In the rows, zero is written as 128.
Turns, then the turns between two rows, first turn first; the first pair answered:
vizop (before -> after):
[ 90 162 133 147 144 134 155  99  91 162] -> [ 90 162 133 147 146 133 156 101  90 162]
[141 126 144 123 117  86  79 109 133 147] -> [112 108 124 125  87  86  97 142 118 141]
[175 125 159 130 138 103  97  99 148 106] -> [122  87 143 138  70 111 134 151 135 110]
toru (before -> after):
[141 162 107 119 166 145 131 103 123 119] -> [138 137  93 112 141 140 147 116 114  87]
[103 156 132 126 144 107  99 165 108 157] -> [105 152 111 119 138  97 105 160  92 138]
[118 120 160 124 128 109 109 146 127 127] -> [122 131 156 124 138 106 104 136 122 135]
[122 152 113 130 144 116 117 131 114 136] -> [119 135 104 127 128 115 128 140 109 115]
rido (before -> after):
[107 125  84 146 131 133 169 137 110  88] -> [ 96 128  90 159 103 109 161 105 112 131]
[125 111 135 142 121  86 107 160 127 154] -> [142 103 155 146 125 101 107 138 151 154]
[ 90 154 108 115 169 163 135 130 117 203] -> [108 148 131 121 174 176 135 109 140 202]
[122 131 133 137 108 131 117 112 156 161] -> [140 124 138 128 132 158 124 129 169 123]
Lado (before -> after):
[124 124 164 156 128 131 125 116 146 181] -> [134 120 176 153 138 141 121 127 154 168]
[124 163  92 113 150  89  97 108  94 115] -> [ 87 166  88 125 160 141 127 148  93 133]
[127 143 134 147 142 142 124  92 141 160] -> [131 140 146 145 154 161 127 112 151 148]
[109 116 123 127 110 148 142 129 141 122] -> [130 109 134 120 112 134 126 126 147 107]
Then:
Between the rows of a pair lie two turns.
[ 82 120  49 114 125 132 151 201  69 121] -> [143 180 110 140 198 149 108  66 127 198] -> vizop Lado
[129 143 124 100 145  79  99 177 103 104] -> [111 137 113 110 113  62 106 161  94 126] -> toru Lado
[179 123 131 116 142 119 100  87 147 103] -> [116 129  79 134 105 126 142  77 112 151] -> toru Lado
[140 168 113  96 177 108 116 101 108 148] -> [112 133  78  94 142 126 162 141  89 111] -> toru Lado
[103 143 143 129 131 125 107 172 124 168] -> [128 150 152 135 138 122 101 110 138 178] -> toru rido
[177 112 142 136 153 167 141  89 179  83] -> [112 134  98 159 133 185 181  84 148 149] -> Lado Lado
[132 119 124 120  97  83 106 144  89 112] -> [155 133 148 114 132  93  86 146 106 103] -> toru vizop
[150 134 145 112 134  92  98 118 143 104] -> [134 138 143 137 129 132 130  79 158 147] -> Lado rido
[105 140 103 128 112 101 114 114 116 147] -> [ 98 111 126 131  90 118 122 144 134 138] -> toru toru
[115 147  77 130  96 115 136  93 105 140] -> [114 139  92 138  85 121 138  83 120 153] -> vizop vizop
[134 141  94 122 164 163 134 150 121 127] -> [146 148 103 133 161 154 128  97 133 152] -> vizop toru
[148 110 122 120 104 111 129 137 107  98] -> [147 126 169 136 127 135 109 141 138 143] -> toru toru
[110 162 136 142 132 118 127 114 118 169] -> [141 160 123 131 152 124 136  86 119 129] -> rido toru
[137 151 154 127 175 156 101 172 142 117] -> [120 179 112 127 165 107  92 144 100 146] -> toru rido
[125 111 147 136 111 102 117 127 132 144] -> [146 123 155 134 142 117 112 115 142 137] -> rido toru
[112 142 119 138 124 159 142 130 127 146] -> [123 147 127 138 133 160 135 119 134 147] -> vizop vizop
[137  65 182 118 104 122 112 150 162 113] -> [133  94 172 106 148 129  98 191 145 105] -> vizop toru
[109 143 122 130 140 136 130 135  95 172] -> [126 130 135 138 122 135 136  93 115 175] -> toru rido
[111 101 164 138 127 130 115 159 140 119] -> [129 114 171 136 150 128 102 140 145 118] -> vizop vizop
[141 135 159 134 119  95 114 152 120 143] -> [130 140 150 144 111  99 125 132 116 164] -> rido Lado
[158 111 114 127 117 111 149  81 113  97] -> [154 101 118 127 112 125 160 100 117  83] -> vizop rido
[166 119 133 111 127  69  85 109 127 131] -> [108 138  91 132 118 101 132 101 101 186] -> rido Lado
[108 116 142 132 137 143 142 145 134 109] -> [132 133 132 126 146 106 119 105 123 110] -> vizop Lado
[122 142 101 118 144 166 139 140 151 110] -> [129 162 111 125 149 144 115 105 155 147] -> rido vizop
[121 179 135 112 202 147  98 173 118 159] -> [103 109 189 142  90 131 106 155 161 193] -> Lado vizop
[ 94 156 132 148 135 131 135 123 123 191] -> [128 145 150 121 177 150 122 181 134 117] -> vizop Lado
[118 117 116 136  82  94 132  70 136 143] -> [156 109 148 131 122 141 135  74 174 106] -> rido toru
[117 144 150 137 130 151 115 176 140 133] -> [109 169 128 137 135 124 104 153 118 157] -> rido toru
[ 98 125 123 114 113 134 148 189 122 123] -> [146 133 165 105 132 101  96 158 148 117] -> toru Lado
[153  86 152 138  72  97 134 101 154 118] -> [137  82 153 129  86 116 135 175 148  94] -> vizop toru
[113 143  94 110 123  86  97 151 110 132] -> [104 120 105 112 105 105 110 177 122 119] -> toru Lado
